Each row is where one point has got to under a steady rotation. How many steps took it there?
The counts run from 0 to 252.
-.07 .07 -.02 .24 -.21 .13 -.03 .23 .29 -.24 .15 .39 .17 .04 .02 -.23 .35 -.10 -.03 -.01 .04 .08 .08 -.25 -.18 .10 .17 .04 -.10 .09 .09 -.14 -.21 -.22 -.10 -.15 -.10 -.13 .26 .14 -.14 -.01 .16 -.22 -.09 -.11 .22 -.30 -.08 .17 -.05 -.02 -.05 -> 222
.07 .27 .03 .11 -.08 .03 .09 .13 .24 -.03 .00 .03 .06 .01 -.03 -.10 .29 -.42 .09 -.37 .25 .02 .20 -.43 -.22 .00 .20 -.02 .03 .22 -.04 -.19 -.18 -.14 -.08 .02 -.17 .17 .11 .33 .00 -.07 -.15 -.05 -.03 -.24 -.15 -.07 .11 -.02 .02 .00 .08 -> 2
.05 .24 .01 .14 -.10 .01 .01 .16 .29 -.02 .01 .03 .07 .03 -.07 -.06 .28 -.41 .10 -.38 .23 .00 .23 -.39 -.26 .02 .17 -.06 .05 .20 -.02 -.22 -.14 -.17 -.07 -.11 -.12 .17 .06 .24 -.11 -.05 -.19 -.02 -.16 -.26 -.21 -.02 .11 .02 .08 -.01 .04 -> 1
-.11 .34 -.07 .14 -.03 .13 -.17 .10 .29 -.25 .04 .06 .12 .08 -.12 -.04 .16 -.09 .10 -.33 -.02 .25 .24 -.09 -.10 .13 .12 -.04 -.08 .02 -.09 -.21 .18 -.28 -.07 -.42 .04 -.09 .11 .01 -.26 -.08 .04 .10 -.03 -.10 .04 -.16 .17 -.17 .31 -.13 .07 -> 121
.31 -.15 -.07 .20 -.21 -.08 -.28 .07 .23 -.39 .00 .07 .07 -.14 .06 .03 .15 .00 -.12 -.30 .08 .06 .01 .01 .00 .30 .08 .19 .01 -.02 -.06 -.33 -.11 -.16 .10 -.13 .03 -.08 -.08 .01 -.19 .01 .20 .03 -.09 .23 .09 .34 -.02 -.16 .32 -.22 -.15 -> 198
-.03 .13 .13 .24 -.03 .14 .02 .03 .19 -.21 .20 .20 .00 .22 -.01 .02 .30 -.11 .21 -.28 .33 .01 .13 -.09 .25 .17 -.01 -.09 -.23 .03 .05 .12 .09 .28 .19 -.01 .13 -.19 -.07 -.12 -.11 -.11 -.10 .05 .29 .05 .24 -.15 -.17 .03 .08 -.36 .05 -> 147
.22 -.10 .01 .05 -.24 -.10 -.17 .05 .30 -.28 .09 .01 .18 -.18 .02 .02 .32 -.20 -.13 -.06 .12 .12 -.07 -.13 -.17 .20 .18 .18 .06 -.05 .01 -.36 -.35 -.26 .03 .18 .12 .05 .05 .17 -.08 .08 .14 -.34 -.16 .20 -.05 .14 -.08 -.02 .13 -.03 -.02 -> 203
.20 .02 .07 .22 -.28 -.09 .10 .08 .30 -.23 .07 .37 .12 .00 .07 -.25 .28 -.16 -.03 -.20 .14 -.14 .00 -.27 -.20 .13 .15 .08 -.17 .32 .00 -.23 -.31 -.12 -.05 -.11 -.22 -.07 -.04 .16 -.11 -.08 .05 -.14 -.17 -.15 .10 .10 -.19 .06 .00 -.03 -.12 -> 98
-.06 -.20 -.22 .03 -.15 -.04 -.16 .04 -.12 -.03 .01 .18 -.26 .15 .15 -.20 .35 -.27 -.11 -.33 .26 -.06 -.01 -.01 -.01 .21 -.20 .10 -.09 -.09 .15 -.03 -.02 .13 .05 -.01 -.42 -.09 .11 .02 .09 .06 .10 -.07 .00 .27 .23 -.03 .04 .27 -.02 -.24 -.21 -> 67
.05 .20 .00 .01 -.30 -.05 -.10 .10 .35 -.16 -.01 -.18 .24 .03 -.10 -.09 .30 -.12 .08 -.01 -.13 .04 .06 -.16 -.14 -.02 .33 .00 .00 .07 -.15 -.41 .08 -.57 -.19 -.02 -.01 -.01 .05 .16 -.05 .05 -.05 -.23 -.12 -.04 -.07 .01 .06 .03 .18 -.01 .02 -> 107
.03 .12 .11 .12 .06 .11 -.04 .08 .32 -.18 .15 -.01 -.02 .12 -.09 .09 .38 -.15 .26 -.21 .09 -.10 .06 -.05 .35 .15 .14 -.04 -.04 -.13 -.07 -.04 .31 -.01 .13 .18 .36 .03 -.05 -.17 -.04 .15 -.21 -.05 .20 .25 .06 -.05 -.13 -.03 .24 -.30 .06 -> 152
-.05 -.16 -.06 .23 -.06 -.09 -.15 .22 .16 -.01 -.02 .09 -.31 .13 .03 .27 .35 -.37 .04 -.46 .19 -.07 .09 -.11 .00 .19 -.06 -.11 .16 -.05 .14 -.03 -.01 -.12 .07 .11 -.04 .08 .07 -.06 -.14 .33 -.21 -.06 -.12 .13 -.04 .00 .10 .19 .05 -.21 -.26 -> 172
.08 -.21 -.17 .01 -.17 -.14 -.24 .05 .19 -.11 .12 -.03 .05 -.16 .03 -.02 .30 -.37 -.09 -.26 .17 -.16 .01 -.12 -.11 .28 -.04 .05 .12 -.13 .10 -.24 -.11 -.01 .20 .01 -.02 .17 .01 .00 -.08 .12 -.04 -.15 -.27 .26 -.14 .34 -.11 .11 .35 -.14 .06 -> 77
.00 .08 .13 .09 -.03 -.04 -.07 .08 .28 -.01 .21 -.12 .05 .15 -.17 .16 .43 -.20 .26 -.21 .14 -.13 .08 -.09 .18 .17 .08 -.16 -.02 -.13 -.04 -.07 .26 .03 .08 .23 .40 .15 -.08 -.21 -.04 .14 -.33 -.13 .04 .20 -.06 -.06 -.11 .11 .13 -.24 .09 -> 154
-.19 .26 .06 -.29 .04 .08 -.14 -.09 .18 -.10 .08 -.12 -.06 .23 -.12 .05 .41 -.21 .25 -.23 .15 .37 .03 .09 .00 .19 .08 .03 -.19 -.17 -.01 -.07 .18 -.10 .08 -.04 .22 -.12 -.08 -.05 -.12 -.04 -.04 -.20 .11 .18 .04 -.31 .07 .01 .13 -.15 .20 -> 139
-.18 .23 -.18 .06 -.19 .07 -.21 .20 .23 -.09 .15 -.17 .34 .05 -.18 -.21 .31 -.08 .12 .04 -.13 -.03 .17 -.16 -.10 .07 .19 -.10 .00 -.14 -.09 -.34 .31 -.23 -.08 -.24 .10 .09 .19 -.02 -.02 -.03 -.01 -.09 -.12 .02 .01 -.14 .00 .13 .29 -.11 .19 -> 231
-.21 .19 .14 -.16 -.05 -.01 -.12 -.06 .17 -.03 .19 -.02 -.01 .28 -.15 .08 .39 -.25 .24 -.28 .29 .36 .05 .04 -.09 .24 -.04 -.10 -.24 -.13 .09 .04 .05 .12 .10 -.06 .20 -.12 -.15 -.11 -.20 -.12 -.12 -.17 .04 .06 .02 -.32 .02 .07 .03 -.14 .18 -> 141
-.08 .35 -.09 .15 .00 .10 -.17 .12 .30 -.21 .08 .03 .13 .05 -.16 -.05 .22 -.18 .08 -.34 .03 .24 .27 -.14 -.19 .16 .11 -.06 -.07 .00 -.07 -.20 .14 -.20 -.05 -.41 .12 .05 .10 .02 -.28 -.09 -.01 .06 -.11 -.13 -.04 -.20 .15 -.17 .25 -.06 .12 -> 122
-.25 .24 -.16 -.08 -.09 .19 -.04 .01 -.03 -.08 .05 .11 .03 .23 -.03 -.39 .33 -.20 .09 -.16 .13 .10 .08 -.10 -.08 .07 .00 -.01 -.29 .00 .02 -.07 .18 .08 -.05 -.30 -.30 -.17 .16 .08 .07 -.23 .09 -.02 .14 -.04 .24 -.35 -.02 .17 .06 -.20 .15 -> 240
-.14 .20 -.03 -.07 .04 .10 -.02 .00 .26 -.04 .19 .06 .07 .07 -.08 -.11 .39 -.50 .17 -.24 .25 -.03 .10 -.25 -.10 .16 .00 -.11 -.11 -.06 .08 .03 -.02 .22 .22 -.03 .12 .12 .03 .04 -.11 -.07 -.21 -.13 -.01 -.04 -.14 -.11 -.15 .08 .24 -.15 .37 -> 251
.26 -.06 -.20 .20 -.21 -.16 -.19 .08 -.02 -.06 -.03 -.26 -.01 -.02 .02 -.10 .22 -.15 -.07 -.40 .21 -.25 .07 -.09 .12 .10 -.06 .05 .11 -.06 -.13 -.34 .21 .02 .00 .10 -.20 .14 .06 .04 .20 .07 -.05 .14 .06 .29 .04 .30 .12 .03 .13 -.32 -.17 -> 181
.11 -.20 -.14 -.05 -.17 -.18 -.17 .04 .17 -.05 .10 -.01 .04 -.14 .03 -.10 .34 -.39 -.09 -.25 .18 -.18 -.02 -.14 -.17 .26 -.04 .08 .07 -.11 .09 -.26 -.14 .04 .19 .09 -.02 .21 .01 .06 -.01 .08 -.03 -.20 -.30 .25 -.14 .30 -.12 .10 .24 -.11 .05 -> 78
.17 .24 .09 .29 -.02 .14 -.11 .04 .25 -.32 .11 -.04 .16 .05 -.12 .11 .18 -.01 .11 -.34 .22 .21 .16 -.11 .16 .18 .09 .02 -.08 .00 -.11 -.16 .06 .09 .11 -.06 .29 -.08 -.05 -.03 -.16 -.17 .01 .14 .30 .07 .12 -.09 -.04 -.28 .20 -.32 .10 -> 25
.15 .26 .12 .05 .09 .07 -.04 .01 .27 -.23 .11 -.15 .13 .02 -.18 .12 .41 -.12 .08 -.23 .17 .22 .04 -.08 .09 .18 .15 .07 -.03 -.13 -.14 -.25 .03 -.08 .05 .25 .47 .11 .03 .00 -.04 .02 -.08 -.17 .17 .25 .00 -.25 -.02 -.18 .07 -.19 .14 -> 29
.07 .11 .16 .13 -.22 .03 -.02 .02 .05 -.10 .13 -.12 .07 .28 -.06 .01 .42 -.01 .09 -.07 .30 .21 -.03 -.03 .15 .07 .02 -.03 -.19 -.06 -.03 -.06 .03 .05 .00 .29 .11 -.22 .03 .04 .08 -.09 .01 -.22 .38 .21 .28 -.36 -.02 .16 -.26 -.29 -.02 -> 36
.21 -.13 -.05 -.14 -.35 -.11 -.13 -.11 .08 -.24 -.06 -.04 .02 .03 .10 -.27 .27 -.04 .01 -.11 .01 -.12 -.16 .08 .04 .15 .12 .24 -.19 .06 -.11 -.37 .06 -.23 -.02 -.03 -.30 -.22 -.22 .04 .11 -.07 .14 -.14 .02 .26 .13 .33 -.12 .08 .26 -.22 -.13 -> 87
.02 .31 .02 -.12 -.16 -.01 -.23 -.04 .12 -.13 -.09 -.40 .06 .16 -.19 .08 .22 -.12 .18 -.32 .16 .37 .15 -.01 -.11 .08 .15 .00 -.09 -.01 -.20 -.32 .16 -.28 -.08 -.17 .01 -.09 -.12 .08 -.07 -.17 -.05 .04 .15 -.02 -.09 -.04 .28 -.15 .21 -.17 .12 -> 12
.32 -.10 -.06 .19 -.18 -.08 -.12 .01 .04 -.30 -.03 .21 -.05 -.07 .15 -.17 .17 -.03 -.17 -.42 .20 .04 -.03 -.01 -.03 .25 -.02 .31 -.10 .06 -.04 -.28 -.15 .03 .03 -.09 -.25 -.12 -.06 .07 .01 -.10 .28 .07 -.03 .23 .23 .20 -.01 -.12 .10 -.23 -.27 -> 195
-.08 .07 .02 .15 -.19 -.02 -.06 .19 .26 -.13 .14 .36 .15 .05 -.06 -.21 .38 -.08 -.03 -.10 .02 .12 .05 -.16 -.32 .18 .10 .04 -.11 .06 .07 -.26 -.15 -.21 -.13 -.21 -.01 .01 .11 .05 -.17 -.05 .11 -.25 -.32 -.08 .13 -.33 -.05 .13 -.13 .05 -.09 -> 220
.16 .27 .11 .28 -.02 .17 -.05 .02 .21 -.36 .08 .04 .08 .08 -.04 .09 .20 -.05 .10 -.32 .24 .26 .13 -.12 .18 .17 .10 .07 -.12 .02 -.11 -.11 .00 .05 .10 -.03 .20 -.16 -.03 .03 -.14 -.13 .07 .13 .37 .07 .19 -.11 .00 -.27 .15 -.33 .05 -> 24
.13 .07 .02 .02 -.28 -.08 -.18 .05 .17 -.22 .01 .08 .19 .05 -.08 -.27 .29 .22 .01 -.05 -.14 .10 -.06 .08 -.14 .22 .17 .18 -.23 -.01 -.17 -.48 .16 -.35 -.20 -.22 -.01 -.10 -.11 -.10 -.04 -.11 .19 -.13 -.17 .16 .20 -.08 -.03 .01 .01 -.07 -.15 -> 214
.01 -.06 .01 .14 -.17 -.02 -.11 .08 -.01 -.05 -.05 -.04 -.28 .33 .01 .08 .33 -.05 .19 -.35 .09 -.12 .01 .10 .29 .11 -.04 -.07 -.11 -.04 -.05 -.05 .35 -.12 -.02 .04 -.15 -.19 -.12 -.21 .06 .15 -.13 .07 .23 .21 .22 -.03 .06 .19 .01 -.40 -.30 -> 165
-.17 .28 -.09 -.13 .22 .24 -.08 .00 .24 -.18 .03 .18 -.08 .05 -.08 -.15 .37 -.35 .16 -.33 -.03 .06 .11 -.07 -.03 .21 .06 .07 -.12 -.08 -.01 -.08 .24 -.01 .13 -.27 .10 .07 .06 -.08 -.14 .01 -.08 -.03 -.02 .08 -.04 -.20 -.05 -.10 .41 -.17 .22 -> 247
-.03 .25 -.13 .22 -.11 .21 -.06 .20 .24 -.25 .11 .05 .29 -.01 -.07 -.34 .28 .01 .05 .01 -.16 -.11 .16 -.22 .06 .04 .24 .05 -.03 -.03 -.13 -.32 .26 -.23 -.12 -.18 -.01 .00 .30 .07 .06 -.01 .12 -.03 .10 .05 .20 -.14 -.06 .02 .22 -.15 .07 -> 228
-.05 .01 .13 -.03 -.14 -.02 .03 .05 .12 .08 .13 -.14 -.10 .27 -.05 .10 .48 -.30 .19 -.13 .25 -.06 -.01 -.11 .16 .05 .03 -.13 -.04 -.08 .05 .01 .09 -.05 .04 .43 .07 -.02 .03 -.02 .11 .18 -.26 -.30 .16 .18 .05 -.20 -.04 .30 -.15 -.21 -.01 -> 158
